Each row has a name. Each piece below is followed by the name of the row it came from, unless a question asks for something else. Each question is about the rows just above it. Places in a row count from 0.

[  2 -30  -1 -31  29  -9 -21  30   6  35 -20   4  -4  39 -52   0   3   6
 -25 -26  29 -14 -36  -4 -39 -35   6  -4   4   7  58] : kisan
[  3   0   6   7 -52  -4   6 -31  29  -9 -26  -1 -36  39   4 -25  35  -4
   2 -21 -14 -35  58   4 -30 -39   7  30 -20  29  -4] : Fiper
[-21  -4   3  -6   2  10  -1  -2   0  -1   0   3   0   7   5  -5   3   7
  -1   0   4   2   7   9  -1   4   0   5   7  -1   5] : ninas
Row and place where [3 0 7] starts:
ninas, 11
Put [ -4  29 -20  30   7 -39 -30   4  58 -35 -14 -21   2  -4  35 -25   4  39
 -36  -1 -26  -9  29 -31   6  -4 -52   7   6   0   3] back in order: which row is it?
Fiper
Where does [-5  3  7 -1  0  4  2  7] start? Give its row and place.
ninas, 15
Where does [-25 -26  29] start? Give its row and place.
kisan, 18

[ 4 -2  7  7]  zup
[  0 -10  10   7]  Bos
[  6 -12  15   9]  zule
[ 7  3  8 10]  vab
[ 5 -2  6  6]  leded
[  4 -12  15   9]  gulep
[ 7  4 -2  8]  volu
[8 7 9 3]  Buz
[ 5 -6 10  9]  Fir
[ 7 15  7 14]  naton
[ 4 -1  8  7]  nes
Put [10  8  3  7] back in order: which row is it?
vab
Row and place where [ 7 15] starts:
naton, 0
Which row holds these entries in another order? [3 7 8 9]
Buz
[ 4 -2  7] begins in row and place
zup, 0
Put [-2  4  7  8] back in order: which row is it?
volu
Put [ 9 10 -6  5] back in order: which row is it?
Fir
asked: [  4 -12  15   9]
gulep

[ 30  26  16  -7 -43  55] = Sev
[-12   4 -30 -11 -17  -8] = Burig
[ 24  20   9  -6 -36  46] = ralid
[ 20  18   3 -36  -9   9] = Rapu
[ 18  20   3  -9 -36  38] = miluf
[ 18  20   3 -14 -12 -22] = gup
Which row holds these entries in another order? [ 55 -43  -7  16  26  30]
Sev
Where does [-12 -22] start? Give its row and place.
gup, 4
Row and place where [ 16  -7 -43  55] starts:
Sev, 2
[ 18  20   3  -9 -36] begins in row and place
miluf, 0
Where does [-36  46] start? Give its row and place.
ralid, 4
[ 26  16  -7 -43] begins in row and place
Sev, 1

[ -2  17   0   2  -1   1   2  -5   2  -1   4  -4  -6   2   4   0 -14  -7
  -8  -1   1  -3   0   2   1  -2  -5  -6] : Reku
[  3  -1  -3   0   1  -4   5   3  37  -1  -3  -1  -5  -1   2   3   2 -11
  -2  -4   3   8  -3  -2   3  10   1 -23] : duv
[ -1  -5  -4   6  -1   2  -8  -4   0   1  25  -1   3  -2   2  -4  -1  -2
   8  -1   9   1   0  -2   2   6 -10   0] : Sizor
[ -1   1  -4   3  -1  -5   1  -2  -2  25  -2  -4   6  -1   0   2   0   6
   2   0 -10   9   8  -1  -8   2  -1  -5] : litu
[ -2  -4   8  -1   9 -10   6  25   0   0  -1   0   2   3   2  -1   1  -9
   6  -2  -5  -4  -1  -2   2   1  -1  -5] : kib
Which row holds these entries in another order? [ -4  -3   3  -3  -2  -2  37  -1   3  -1   1  -1   1  10  -1 -11  -4  -5
   0   3   8   3   2   5 -23  -3   3   2]
duv
[-1  1 -4  3 -1 -5  1 -2 -2 25 -2 -4] begins in row and place
litu, 0
[ -6  -2  17   0   2  -1   1   2  -5   2  -1   4  -4  -6   2   4   0 -14
  -7  -8  -1   1  -3   0   2   1  -2  -5] is which row reordered?
Reku
Put [-10  -9  -5  -5  -4  -4  -2  -2  -2  -1  -1  -1  -1  -1   0   0   0   1
   1   2   2   2   3   6   6   8   9  25] back in order: which row is it?
kib
[25 -1  3 -2  2 -4 -1 -2] begins in row and place
Sizor, 10
Where does [-2 -2 25 -2 -4  6 -1] start? Give its row and place.
litu, 7
[  6  -1  -1   2  -5   6  -2   3  -2  -8  -1  -4  -1  25   9   2   2   1
   0   0  -2   8  -1 -10   1   0  -5  -4] is which row reordered?
litu

[-20 -40  -9 -10   6 -42  -8  17 -33 -43   5  -2  20  39   5 -19  -9 -10
 -21  13 -27  -9  19  13  25   5  31  -5 -32  38   6   3  -9 -29 -31 -16
  35  -1  45 -23  16  36 -36 -25  25 -18 -33 -46  39] -> Bavu
[-41 -27  35 -11  11  29 -37  39  31  31 -34  43 -33   0 -13 -46  43 -10
  30   5 -20 -20 -40  -9  38  44 -15  36   2  20 -15  17 -13   5 -42  -8
  -3  40 -23   1 -46  23  18  21 -29 -28   9  29  45] -> Rig
[-14 -43  -7 -45  42 -20   4 -25 -42 -15 -43  42  32 -14  31  46  27  41
  30 -33  14  -3  29 -46  37  32   7  -8  45  22   1 -17 -27 -34  45  -6
  43  26  11   4   9  -8 -22   8  -6  37  38  40 -26] -> Fizat
[ -9 -46  44 -42 -15  -3   0 -11 -23  40 -27 -34  31 -20  -8 -10 -28 -37
 -20   9   5   5  35  39 -41 -13  29  43  21 -13  20  45  43  30   2  29
  38  11 -15 -29  17   1  18  23 -46  36  31 -33 -41] -> mugam
[-24  32  41 -26  24 -43  -1  -2  28   5 -23 -10  32 -47  31 -32  29 -44
  46  23  13  26 -18  37   3   4 -35  40 -23   2   3  30  11  33 -34  13
 -47  34  11 -43 -38 -39 -12 -20  17 -13  -5   2  -8] -> sof
Put [-33 -11  36 -34  43 -27  30 -20  20 -15 -23   5  17   2  21  45 -20 -10
 -13  40  23 -13 -46 -37  11  38   1 -15  -9  18 -40 -41 -42  39  35  -3
  -8 -46   0  43  44 -29  29   9   5  29 -28  31  31] back in order: which row is it?
Rig
Put [ 38  40 -26 -14 -43  -7 -45  42 -20   4 -25 -42 -15 -43  42  32 -14  31
  46  27  41  30 -33  14  -3  29 -46  37  32   7  -8  45  22   1 -17 -27
 -34  45  -6  43  26  11   4   9  -8 -22   8  -6  37] back in order: which row is it?
Fizat

[ -4 -14  12   6   4   4  -5   2   9   3  21  16] -> mel
[  3 -26  12  23 -25 -25  28  -2   8 -18   5  30] -> vokin
[ -4  12 -15  -8   0  -5  11 -11 -13   2 -28 -18] -> Lun
[-21 -11   3  -6   0  -7   5 -21   6  17  24   9] -> fep
[  0  22 -14 -13   3   0   2  -7 -16   3 -26  11] -> kuru
[  0  -6   4  23 -10 -25  23  10   9 -27  -1  23] -> Kadig
[ 15  -6   1  -8 -15  -6 -22  16  12 -18  16  21] -> Piro
[ -7  20  -7 -26  20  12 -10  -7 -10  15 -19 -30] -> fuvo
[ 13  28 -13 -42  20  30 -27  -2 -19  22 -35 -52] -> Sudat
[ 16  16   1  -6  12  15 -15  21  -6  -8 -23 -18] -> rar
[ -3  23 -24 -13   3   0   2  -7 -16   3 -33 -28] -> Lol
[-11   9  -8   1  -5 -15  13  -9  -6  -1 -15 -10] -> vimi
Which row holds these entries in another order? [-33 -28 -24 -16 -13  -7  -3   0   2   3   3  23]
Lol
[ 12  23 -25] begins in row and place
vokin, 2
Which row holds these entries in another order? [-23 -18 -15  -8  -6  -6   1  12  15  16  16  21]
rar
Row and place where [  3 -26  11] starts:
kuru, 9

[ 14 -19  15  53]  zot
[ 47  11 -11  15]  Tisez
[14  7 15 10]  Ponet
[14  7 47 10]  gav
[15 10 14  8]  Givi
[ 14   9 -20  10]  Gos
[10 15  7 14] is which row reordered?
Ponet
Where does [14  7 47] start? Give its row and place.
gav, 0
Put [ 10 -20   9  14] back in order: which row is it?
Gos
Where does [47 10] start? Give its row and place.
gav, 2
[15 10 14] begins in row and place
Givi, 0

[  9  15  -3 -22  -7 -35  41  48  -3  21] : nogi
[ 41 -35   9  -3 -22  15  48  21  49  -2] : zubep
[ 41 -35   9  -3 -22  15  48  21  -7  -2] : Fak
Where does [21 -7 -2] start? Give its row and place.
Fak, 7
Which row holds [ 41 -35   9  -3 -22  15  48  21  49  -2]?
zubep
[ 49  -2  41 -35   9  -3 -22  15  48  21] is which row reordered?
zubep
Row and place where [-7 -2] starts:
Fak, 8
Put [ -2  -7  21  48  15 -22  -3   9 -35  41] back in order: which row is it?
Fak

[  2  10 -12   7  17  13 -33  15   8 -15 -12  -2 -38   9  21 -27 -10 -12
  -6   7 -25 -27  16 -14  13   0  18  23   8   1   0  -5  -8   9  -1  21
   2  32 -12  20  -2 -13  15  -1   7  -4 -22  15 -24  10   1   5   5  10
  -1  -5  -5   1  12 -18   8   0] : teve
[ 18   0 -11 -25  35  14 -25 -10  -3   1  -5  -6 -34  19   9 -22  -8 -10
  13  18 -17 -20   8 -13 -11  -1  33  17  10   8  -1   1 -15  -2   4  21
  10  18  -9   0 -12 -17  -7   3   1   5 -21  15 -12   3  -6   7   2  20
   3 -17   2  -3   8 -17  -6   8] : taveb
[ -4   4 -17   0  12   7 -38  12   6  -6  -7   2 -26  11  22 -22 -14 -23
  15   3 -22 -26   0  -2   0  -4  18  31   6 -13   5   7 -16   1  -3  31
   7  31 -13   7 -12 -15   8  10  16  -4 -12  22 -17   9   8  -3  14  17
  -6 -15   5   6  10 -23  -6   5] : Fatim
[ -8  17  -5  14   8  20 -49  14  -2   1   1  -1 -41  42   9 -12 -12  -9
  -7  -1 -11 -26  -1 -18  -4  -4  12  12  18  -6   4  11 -21  -6  -1  21
  14  22 -16  19  -2 -14   0   8   4  17 -15  23 -11   8  -3  13   2  12
  -8   2 -18   6   1 -20  -8   8] : bim
[  2  23 -19   6  12  11 -32   7   7  10 -13  -8 -27  24  19 -20 -12 -18
   0  10  -9 -29   5 -14   2 -12  15  13  13  -6  18   5 -13   0   2  24
  -1  25 -12  -1  -8 -10  10  16  16   0 -18  14 -22  -4  -7   3  11  18
   0  -2  -8  -3   6  -3  10  -6] : bolo
[ -6   9 -12   8  14  28 -36  -1  -9   0   4  -7 -35  28  11 -22  -7   1
   6  10 -10 -27  -7 -15  -7   2  33   2  24  -3   1   3 -14 -12   0  23
   6  11 -16  -2 -16 -12 -12   4   1  18 -22  13  -3   1 -14  13   3  18
  -3 -21  -6  -3   4 -17 -14  16] : lir
[ -5  22  -1   7   7  19 -43  17   0   1  -4   4 -35  21  18 -11 -25   5
  -8   1 -14 -33  -1 -19  -4   5   8  19  -4   3   8   8 -25 -18  -4  34
  18  17 -16  16  -6 -12  -2   7  -8  14  -1   8 -12  13  11  14   4   5
  -4  -2  -9  17   1 -19 -20   7] : luv
[ -4  -1   4   8   8  13 -27  -6   4  19   0 -11 -25  35   7 -12  -8 -11
  -1   7 -17 -21  10 -16 -14 -15   9  15  -7  10  17  10 -22 -17   8  23
  12  21  -7  13   0 -19  -6  10  -3  -1 -15  34 -13  13   9   3   4   4
  -1   3  -6  -3   5 -19  -6  -4] : Mame
[ -2  -5  -3   3   4  23 -32   4   2  -5   0  -5 -29  10  18 -27  -2  -7
  -2   8 -28 -23   7 -12   9  -9  27   6  13 -10  -1  -4  -6  -2   2  23
  -2  28  -5  13  -8 -16  -1   5   7  -2 -24  28 -12   9  -7   1   4   7
  -2 -11  -3  -6  15 -25   0   5] : pado
[ -1  26  -2  10   7  32 -44   8  -8  -4   3  -5 -33  19  17 -17 -16   2
 -12  16 -16 -35  -4 -18   2  -1  28   4   8   0  13  -4 -14 -11   2  27
   1  16  -9  18  -9 -15   6   3  -3  12 -18   7 -22   5 -22   8   5  12
   5   7 -14  -5  14  -8  -8   2] : misa
Where does [ 19   0 -11 -25  35] start? Give its row and place.
Mame, 9
Row and place where [  5   7 -16   1  -3  31   7  31] starts:
Fatim, 30

[ -4 -30   4 -21  -3  -9   9   2  -5 -15  -1   3  14 -10 -29   8 -25   0
  15   3  12 -11   9] = gik
[  3  -6  -6  17  -1 -24 -10 -10 -12  19 -11  -7   6  -2 -11   8  -5  17
 -11   1   1  -1  11] = bis
[ 18  -9   8   7   8   1 -22  11  20 -18 -20 -10  -7   6  -9   2  13  -6
  -9  20  -1  -1 -24] = Dotav
[-11 -29   0 -24  12  -6 -36  -9 -12   6 -27  -3   0  -2   7  17 -21  -1
 -30   6   8   5 -40] = lov
[ -8 -17  -6   1  12  -2   1 -12  -1   9 -15  -9   4   4   9  25  -5  -6
  -5   7   3 -12 -24] = Rusa
[ -1 -12   7   4   4 -16   8 -11 -23   3  -3  -2   3   7   8 -29  -6   7
   4   8  -5 -30  -8] = rigi
[-12 -17 -15   1  -5  -6  -5  -9 -12  12  -2   1   9   4 -24   2   9  25
  -6   4   7  -1  -8] = Palik
[-53 -17 -21  -6  41 -32  -5 -18   9  60 -45  -6 -21  42  -1  42 -10  -3
  -7  13  59 -35 -56] = Lafem
[ -3 -10  -2  17  19  14  24 -33 -25  19   3 -13  41 -18  45  44  19  -6
  17  31  -4   1  -2] = Tedo
[  8  -8   8  -1 -12   7 -30  -6   5 -29 -11 -23  -3  -2 -16   4   4   8
   3   7   3   7  -5] = Kufif
[  4   3 -12  -2   4   5  -2 -11 -16  -8 -30   8   8   8  -5   7   7  -3
   3 -23  -6   7 -29] = fot
[  3  -5 -11  25   5   7  35  -3  26   2 -11  -9  -9  18  -4  13   2 -11
  15 -10  -8 -42 -15] = neki
Put [-45 -53  59 -35  42 -17  13  -5  -6  -7 -56 -18 -32 -10  41   9  -1  42
  -3  -6 -21  60 -21] back in order: which row is it?
Lafem
Which row holds these entries in another order? [-29   7  -6 -23   3  -3   7   7  -5   8   8   8 -30  -8 -16 -11  -2   5
   4  -2 -12   3   4]
fot
Put [ -5   7   3   7   3   8   4   4 -16  -2  -3 -23 -11 -29   5  -6 -30   7
 -12  -1   8  -8   8] back in order: which row is it?
Kufif
Which row holds these entries in another order? [ -1  20 -20   7 -10  18 -24 -18  -1   8   6   8   2  13   1  -9  -9  -9
  -7  -6  11 -22  20]
Dotav
Put [ -6  -9 -15   3   1  -1  -2 -24   4  12   9   1 -12  -6 -12  25   9   7
  -5 -17  -5   4  -8] back in order: which row is it?
Rusa
[  9  -2   1 -15  -5   9   4  25  -6 -24 -17  -1   7   1   3 -12   4  -6
  -5 -12  -9  12  -8] is which row reordered?
Rusa
Row and place where [  1  -5  -6  -5  -9 -12  12  -2   1   9   4 -24] starts:
Palik, 3

[  3  -2 -24   5   5  -2  -4  -9 -17 -10   4  11   8  -3  -4  -3   3 -16
  -3  -6 -12  -2   7  -6   7  -1  -2   0  11   4   1 -10  -7  -6   3  -5
  -3 -11   1  -2  -1  -5] : fumi
[ -5  13  32  -7 -38   9   7  -1 -13   3 -42  15  20 -15 -22   6  -7   9
  -7 -31 -11   9 -14  13 -26  -2 -18 -26  59 -20  11  30   0  36  24  -8
 -10   3 -28 -36  17  25] : kebud
[ 10   3   0  10  -5  -1   7  -8 -13  -2  -9   1   5  -2  -7  -6  -5  -6
  -5   0  -2   0   2   2   2  -2  -1  -3   9  -5  -3 -11  -8  -1  -3  -3
  31  -3   2  -9  18  -3] : bozud
[ 10   3   0  10  -5  -1   7  -8 -13  -2  -9   1   5  -2  -7  -6  -5  -6
  -5   0  -2   0   2   2   2  -2  -1  -3   9  -5  -3 -11  -8  -1  -3  -5
  11  -9  -9   1  -2   0] : noga
[  9   8 -14  -4  -9  13   0  11 -17  15 -16 -14 -17  -6  14  -6  -4  -1
  -3   2  10   8  -2  -5   2  18  -9  -9   3  11   4   7  -1   7 -16   8
  -7  -3  -6   2  -1  -3] : vufu
[ -4   5 -10  -9 -24  -2   3  -2 -17   5  11  16  10 -26   2   3   8 -18
 -16  -5  -6   6 -21 -22   0  -8   0  -8 -11   3  -2  -7  -4  -1  -6  -7
  -4   4  -8  -8  -4 -21] : lebor
[ -4   5 -10  -9 -24  -2   3  -2 -17   5  11  16  10 -26   2   3   8 -18
 -16  -5  -6   6 -21 -22   0  -8   0  -8 -11   3 -35  12   7  -1  12  -9
  11  31 -22   8 -20  12] : Mov
[ -7  -3  11   4   7 -17   1   4  15  14   8 -20  -9  16   5  -6  -2   7
  -5  -7  21  14   5 -10   3  -1   1  -7  -8  18 -14   3   3  -4   5   8
   7   9   7  -3  17   0] : ribi
[  3  -5  -3 -12   2  -2  -1  -2   1  -5   3  -3   4   0  -3   0   8  -6
  -2  -1  -3  -8  -7   1  -6  -6   8  -5   6   5   2   4  -2  -7   5  -5
  -5  -6 -12   2   0   0] : noru
Where does [ 4  7 -1  7] start? Give its row and place.
vufu, 30
asked: [ -4   5 -10  -9 -24  -2   3  -2 -17   5  11  16  10 -26   2   3   8 -18
 -16  -5  -6   6 -21 -22   0  -8   0  -8 -11   3  -2  -7  -4  -1  -6  -7
  -4   4  -8  -8  -4 -21]
lebor

[ -5  12  -4 -22 -18   3  15  -2   7  -5  16 -26 -19 -21  18 -20  -4   8
 -17   8  19 -24  20] -> penan
[-19 -24  -5   8  -4   6  -5 -22 -21 -26  18  -2 -20  16   3  12  20 -18
   8  -4  15  19 -17] -> logen
[-22 -18   2  15  -2   7  -5   2  29 -11  30  18 -44  18   5   2   0  29
  16  19 -26  -1 -17] -> Poz
asked: [-22 -18   2  15  -2   7  -5   2  29 -11  30  18 -44  18   5   2   0  29
  16  19 -26  -1 -17]
Poz
Where does [-22 -18   3  15  -2   7  -5] start? Give its row and place.
penan, 3
Put [ -5   8  -2 -21   7 -19  15 -18  18  16   3   8  -4 -24  -4  12  -5  19
 -17 -20 -26  20 -22] back in order: which row is it?
penan

[ 10   3  15  -4  13 -11 -57  -5   8] : fifiz
[-57  13  16   8  -4   3  10 -11  -5] : mafev
[-57   8  15  -5 -11  -3   3  10  13] : dedat
Put [-57 -11  -5  -4   3   8  10  13  15] back in order: which row is it?
fifiz
Which row holds these entries in another order? [-57 -11  -5  -4   3   8  10  13  16]
mafev
Row and place where [  8  -4   3  10 -11] starts:
mafev, 3
Put [ 13  10   3  -3 -11  -5  15   8 -57] back in order: which row is it?
dedat

[-27  -1  26 -25  25]  nabi
[23  1 12 55 18]  pap
[-12   9  26  -8 -31]  Lipa
[  3  33 -12  13  -8]  Mitu
[-12  10  -8 -31  26]  diga
[ 0 40 12  1 23]  Gepi
[  9 -12  26 -31  -8] is which row reordered?
Lipa
Row and place where [  3  33 -12] starts:
Mitu, 0
Put [ 0  1 12 23 40] back in order: which row is it?
Gepi
[ 10  -8 -31  26 -12] is which row reordered?
diga
Row and place where [12  1 23] starts:
Gepi, 2
Row and place where [-12  13  -8] starts:
Mitu, 2
Row and place where [55 18] starts:
pap, 3

